In the data rows, the value 50 means zero.
Here is a table of points, one per row:
tensor([43, 70, 74, 35, 40, 48, 47, 47, 54, 66, 37, 72, 40, 44, 36, 34, 49, 50, 49, 55, 81, 48, 31, 51, 47, 42, 53, 62, 46, 52, 45, 46])
tensor([53, 63, 54, 36, 43, 62, 47, 48, 57, 39, 39, 42, 67, 55, 37, 62, 42, 51, 40, 55, 27, 67, 44, 59, 29, 74, 58, 41, 47, 59, 57, 46])
tensor([50, 52, 49, 47, 63, 59, 51, 49, 54, 63, 65, 46, 41, 39, 37, 69, 54, 39, 46, 46, 47, 61, 54, 69, 53, 49, 45, 38, 55, 38, 60, 47])
tensor([68, 51, 64, 43, 45, 55, 44, 67, 54, 45, 45, 52, 43, 43, 57, 43, 59, 33, 65, 46, 31, 38, 62, 51, 56, 49, 51, 41, 45, 42, 55, 73])
tensor([49, 61, 36, 47, 52, 72, 45, 54, 49, 57, 58, 46, 68, 43, 35, 45, 56, 52, 59, 67, 49, 43, 59, 52, 59, 46, 48, 49, 47, 52, 27, 57])
tensor([48, 58, 55, 52, 41, 50, 45, 57, 42, 37, 60, 36, 41, 64, 41, 44, 66, 35, 63, 39, 66, 68, 56, 56, 72, 61, 69, 60, 38, 63, 44, 28])
tensor([47, 40, 56, 34, 63, 59, 40, 43, 45, 53, 55, 42, 61, 41, 36, 38, 45, 49, 40, 34, 62, 33, 76, 34, 50, 52, 71, 49, 61, 48, 53, 43])
tensor([59, 50, 45, 47, 62, 47, 71, 41, 55, 37, 62, 55, 47, 56, 56, 43, 67, 30, 50, 39, 55, 39, 34, 55, 42, 62, 61, 49, 59, 56, 31, 37])
tensor([36, 47, 55, 59, 37, 42, 53, 40, 62, 59, 40, 63, 67, 40, 74, 56, 37, 40, 60, 46, 52, 64, 58, 79, 50, 58, 49, 58, 61, 54, 48, 41])
tensor([37, 48, 50, 38, 50, 40, 53, 43, 38, 60, 57, 31, 54, 40, 60, 42, 42, 49, 62, 73, 62, 60, 42, 45, 49, 64, 41, 45, 64, 40, 50, 66])
tensor([71, 46, 26, 48, 57, 45, 62, 43, 49, 44, 62, 65, 41, 42, 59, 34, 46, 42, 38, 55, 58, 56, 56, 59, 51, 59, 44, 46, 47, 62, 32, 53])
tensor([45, 57, 49, 55, 39, 57, 54, 42, 76, 40, 60, 33, 45, 42, 64, 33, 26, 54, 54, 38, 48, 44, 42, 47, 56, 31, 44, 35, 37, 46, 47, 38])
tensor([49, 56, 48, 53, 50, 47, 67, 48, 66, 49, 45, 64, 70, 47, 52, 49, 44, 52, 65, 49, 62, 42, 61, 39, 43, 51, 51, 45, 46, 48, 51, 57])
tensor([37, 41, 51, 33, 33, 45, 50, 54, 41, 40, 55, 43, 48, 46, 79, 57, 67, 55, 30, 46, 52, 53, 46, 51, 31, 36, 59, 41, 47, 39, 43, 46])
tensor([48, 50, 50, 69, 52, 37, 41, 71, 38, 76, 51, 60, 38, 42, 67, 49, 53, 49, 62, 64, 51, 43, 44, 48, 29, 57, 49, 30, 24, 54, 48, 46])
tensor([47, 34, 63, 54, 56, 46, 51, 42, 46, 61, 46, 32, 45, 57, 32, 69, 48, 38, 42, 59, 46, 46, 29, 47, 53, 45, 61, 46, 35, 36, 54, 60])
tensor([38, 56, 46, 67, 60, 45, 54, 54, 45, 50, 42, 33, 58, 40, 56, 42, 41, 36, 33, 46, 51, 34, 45, 55, 58, 47, 60, 56, 39, 57, 65, 70])
tensor([48, 47, 43, 70, 37, 63, 41, 51, 47, 34, 37, 52, 44, 43, 49, 49, 34, 36, 54, 51, 50, 45, 55, 43, 31, 53, 46, 48, 68, 39, 30, 26])
tensor([40, 47, 47, 40, 54, 46, 58, 44, 54, 61, 52, 44, 54, 62, 40, 30, 63, 59, 44, 47, 37, 52, 67, 60, 37, 45, 43, 64, 33, 45, 52, 38])
tensor([66, 39, 50, 62, 51, 64, 48, 53, 57, 72, 65, 39, 60, 56, 39, 36, 54, 56, 52, 50, 68, 49, 50, 61, 51, 51, 54, 53, 53, 60, 43, 44])
tensor([51, 34, 46, 37, 44, 45, 62, 61, 56, 64, 34, 47, 51, 51, 47, 52, 46, 52, 50, 45, 32, 59, 50, 57, 61, 34, 45, 45, 46, 63, 42, 57])
tensor([69, 37, 62, 53, 21, 54, 70, 68, 44, 50, 59, 46, 48, 39, 34, 49, 55, 48, 50, 48, 48, 43, 43, 44, 45, 55, 33, 59, 57, 51, 80, 41])
tensor([46, 48, 37, 48, 50, 59, 36, 41, 63, 67, 37, 51, 42, 55, 66, 47, 60, 62, 52, 48, 42, 20, 45, 52, 62, 66, 55, 45, 59, 45, 59, 51])
tensor([33, 40, 53, 53, 60, 71, 49, 57, 50, 37, 45, 57, 41, 38, 40, 33, 52, 63, 55, 43, 43, 62, 34, 57, 55, 59, 52, 50, 48, 51, 58, 50])
tensor([49, 57, 31, 70, 57, 52, 57, 52, 41, 45, 28, 62, 51, 58, 56, 52, 40, 45, 38, 52, 53, 29, 58, 41, 50, 55, 21, 62, 54, 38, 36, 43])
tensor([76, 55, 60, 46, 67, 51, 50, 47, 53, 53, 47, 49, 49, 64, 43, 46, 43, 59, 58, 49, 56, 42, 52, 64, 39, 43, 43, 40, 54, 41, 49, 43])
tensor([51, 52, 55, 61, 60, 15, 39, 56, 60, 37, 60, 35, 53, 51, 54, 40, 52, 56, 43, 69, 36, 52, 35, 53, 47, 50, 43, 60, 68, 54, 56, 55])
tensor([59, 49, 68, 50, 71, 50, 53, 45, 65, 41, 50, 54, 51, 38, 46, 65, 66, 59, 56, 49, 46, 45, 59, 54, 49, 56, 46, 58, 35, 50, 50, 56])
tensor([54, 46, 37, 53, 41, 48, 47, 53, 74, 54, 66, 70, 51, 58, 27, 64, 51, 56, 46, 45, 47, 57, 42, 41, 46, 45, 62, 44, 52, 56, 52, 65])
tensor([45, 52, 64, 44, 53, 32, 19, 57, 34, 54, 71, 48, 66, 33, 57, 65, 53, 61, 46, 45, 34, 37, 39, 38, 54, 43, 34, 51, 42, 61, 45, 42])
tensor([61, 42, 53, 54, 40, 49, 43, 34, 51, 39, 41, 55, 58, 58, 61, 57, 58, 51, 35, 77, 50, 56, 48, 56, 56, 47, 47, 48, 39, 50, 51, 57])
tensor([55, 42, 64, 43, 42, 59, 51, 34, 42, 49, 60, 54, 60, 71, 45, 45, 36, 47, 60, 46, 45, 43, 43, 43, 62, 55, 49, 49, 52, 63, 46, 59])
tensor([29, 59, 63, 45, 52, 57, 61, 68, 58, 50, 39, 38, 41, 63, 44, 56, 54, 49, 52, 46, 55, 43, 68, 40, 46, 52, 36, 48, 77, 61, 34, 49])
tensor([64, 56, 64, 55, 52, 32, 61, 47, 38, 62, 35, 53, 34, 46, 51, 51, 39, 59, 44, 54, 38, 73, 57, 37, 63, 56, 59, 42, 60, 56, 52, 26])
tensor([34, 47, 39, 58, 47, 28, 43, 32, 45, 47, 37, 69, 58, 55, 33, 31, 63, 40, 53, 31, 47, 61, 50, 42, 45, 44, 51, 32, 49, 42, 46, 69])
tensor([57, 64, 31, 13, 58, 49, 43, 58, 39, 43, 61, 68, 52, 59, 40, 50, 43, 37, 60, 45, 61, 40, 52, 64, 56, 48, 60, 67, 39, 52, 50, 38])
tensor([42, 55, 49, 48, 38, 43, 46, 38, 45, 32, 58, 50, 42, 50, 43, 64, 49, 59, 34, 41, 70, 48, 56, 63, 64, 64, 27, 31, 46, 54, 60, 63])
tensor([53, 47, 51, 64, 47, 56, 43, 33, 32, 56, 57, 52, 11, 42, 57, 56, 34, 36, 53, 47, 39, 55, 59, 44, 33, 38, 48, 78, 53, 69, 49, 69])
tensor([49, 66, 48, 62, 59, 51, 51, 76, 29, 64, 57, 62, 73, 63, 84, 57, 47, 52, 47, 29, 52, 60, 42, 36, 46, 46, 55, 60, 59, 37, 57, 49])
tensor([71, 64, 31, 49, 49, 51, 38, 50, 42, 50, 46, 28, 48, 54, 65, 60, 54, 77, 68, 45, 60, 66, 36, 40, 32, 44, 52, 63, 37, 46, 51, 62])
tensor([63, 24, 55, 43, 47, 41, 36, 69, 54, 50, 32, 54, 45, 54, 47, 52, 44, 47, 36, 54, 53, 78, 58, 60, 55, 45, 45, 56, 53, 43, 49, 61])
tensor([48, 54, 44, 55, 31, 41, 67, 49, 41, 52, 42, 45, 41, 39, 47, 61, 47, 68, 40, 50, 40, 40, 54, 50, 57, 61, 71, 64, 58, 34, 27, 57])
tensor([54, 64, 61, 55, 58, 76, 59, 40, 42, 45, 48, 47, 66, 53, 43, 47, 58, 49, 42, 51, 37, 65, 50, 55, 57, 35, 44, 50, 64, 39, 56, 60])
tensor([47, 47, 29, 56, 51, 37, 50, 56, 33, 29, 41, 44, 52, 53, 62, 62, 58, 62, 55, 61, 69, 38, 50, 45, 39, 31, 69, 33, 63, 75, 69, 46])
tensor([40, 47, 50, 45, 54, 70, 44, 49, 73, 53, 50, 50, 50, 62, 62, 47, 59, 37, 44, 58, 62, 57, 50, 25, 59, 62, 42, 54, 42, 60, 51, 43])
tensor([51, 34, 44, 54, 65, 52, 54, 38, 57, 50, 42, 46, 53, 47, 53, 58, 46, 54, 74, 33, 51, 58, 43, 41, 57, 41, 37, 56, 48, 40, 54, 37])
tensor([43, 54, 44, 45, 47, 56, 50, 45, 53, 50, 51, 55, 47, 35, 46, 54, 65, 46, 44, 70, 38, 47, 53, 38, 65, 42, 50, 56, 52, 38, 73, 43])
tensor([31, 49, 57, 52, 54, 46, 55, 55, 55, 36, 71, 60, 35, 68, 40, 56, 36, 63, 54, 65, 43, 47, 61, 60, 56, 51, 65, 45, 40, 39, 61, 47])
There is one direction along which these points spread out most. Take the direction at right angles to it along which they spread out most. Go by this last direction. For each point below, how far along it does it lie, from 0 to 99? The average is 50, and the first point in the table lies past the average. One standard deviation of the points above along it is 16.
tensor([55, 42, 64, 43, 42, 59, 51, 34, 42, 49, 60, 54, 60, 71, 45, 45, 36, 47, 60, 46, 45, 43, 43, 43, 62, 55, 49, 49, 52, 63, 46, 59]) 50
tensor([59, 49, 68, 50, 71, 50, 53, 45, 65, 41, 50, 54, 51, 38, 46, 65, 66, 59, 56, 49, 46, 45, 59, 54, 49, 56, 46, 58, 35, 50, 50, 56]) 35
tensor([50, 52, 49, 47, 63, 59, 51, 49, 54, 63, 65, 46, 41, 39, 37, 69, 54, 39, 46, 46, 47, 61, 54, 69, 53, 49, 45, 38, 55, 38, 60, 47]) 31
tensor([40, 47, 47, 40, 54, 46, 58, 44, 54, 61, 52, 44, 54, 62, 40, 30, 63, 59, 44, 47, 37, 52, 67, 60, 37, 45, 43, 64, 33, 45, 52, 38]) 47
tensor([29, 59, 63, 45, 52, 57, 61, 68, 58, 50, 39, 38, 41, 63, 44, 56, 54, 49, 52, 46, 55, 43, 68, 40, 46, 52, 36, 48, 77, 61, 34, 49]) 67
tensor([48, 47, 43, 70, 37, 63, 41, 51, 47, 34, 37, 52, 44, 43, 49, 49, 34, 36, 54, 51, 50, 45, 55, 43, 31, 53, 46, 48, 68, 39, 30, 26]) 83
tensor([46, 48, 37, 48, 50, 59, 36, 41, 63, 67, 37, 51, 42, 55, 66, 47, 60, 62, 52, 48, 42, 20, 45, 52, 62, 66, 55, 45, 59, 45, 59, 51]) 57
tensor([47, 40, 56, 34, 63, 59, 40, 43, 45, 53, 55, 42, 61, 41, 36, 38, 45, 49, 40, 34, 62, 33, 76, 34, 50, 52, 71, 49, 61, 48, 53, 43]) 64
tensor([33, 40, 53, 53, 60, 71, 49, 57, 50, 37, 45, 57, 41, 38, 40, 33, 52, 63, 55, 43, 43, 62, 34, 57, 55, 59, 52, 50, 48, 51, 58, 50]) 41
tensor([45, 52, 64, 44, 53, 32, 19, 57, 34, 54, 71, 48, 66, 33, 57, 65, 53, 61, 46, 45, 34, 37, 39, 38, 54, 43, 34, 51, 42, 61, 45, 42]) 35
tensor([43, 70, 74, 35, 40, 48, 47, 47, 54, 66, 37, 72, 40, 44, 36, 34, 49, 50, 49, 55, 81, 48, 31, 51, 47, 42, 53, 62, 46, 52, 45, 46]) 60
tensor([61, 42, 53, 54, 40, 49, 43, 34, 51, 39, 41, 55, 58, 58, 61, 57, 58, 51, 35, 77, 50, 56, 48, 56, 56, 47, 47, 48, 39, 50, 51, 57]) 31
tensor([47, 34, 63, 54, 56, 46, 51, 42, 46, 61, 46, 32, 45, 57, 32, 69, 48, 38, 42, 59, 46, 46, 29, 47, 53, 45, 61, 46, 35, 36, 54, 60]) 16
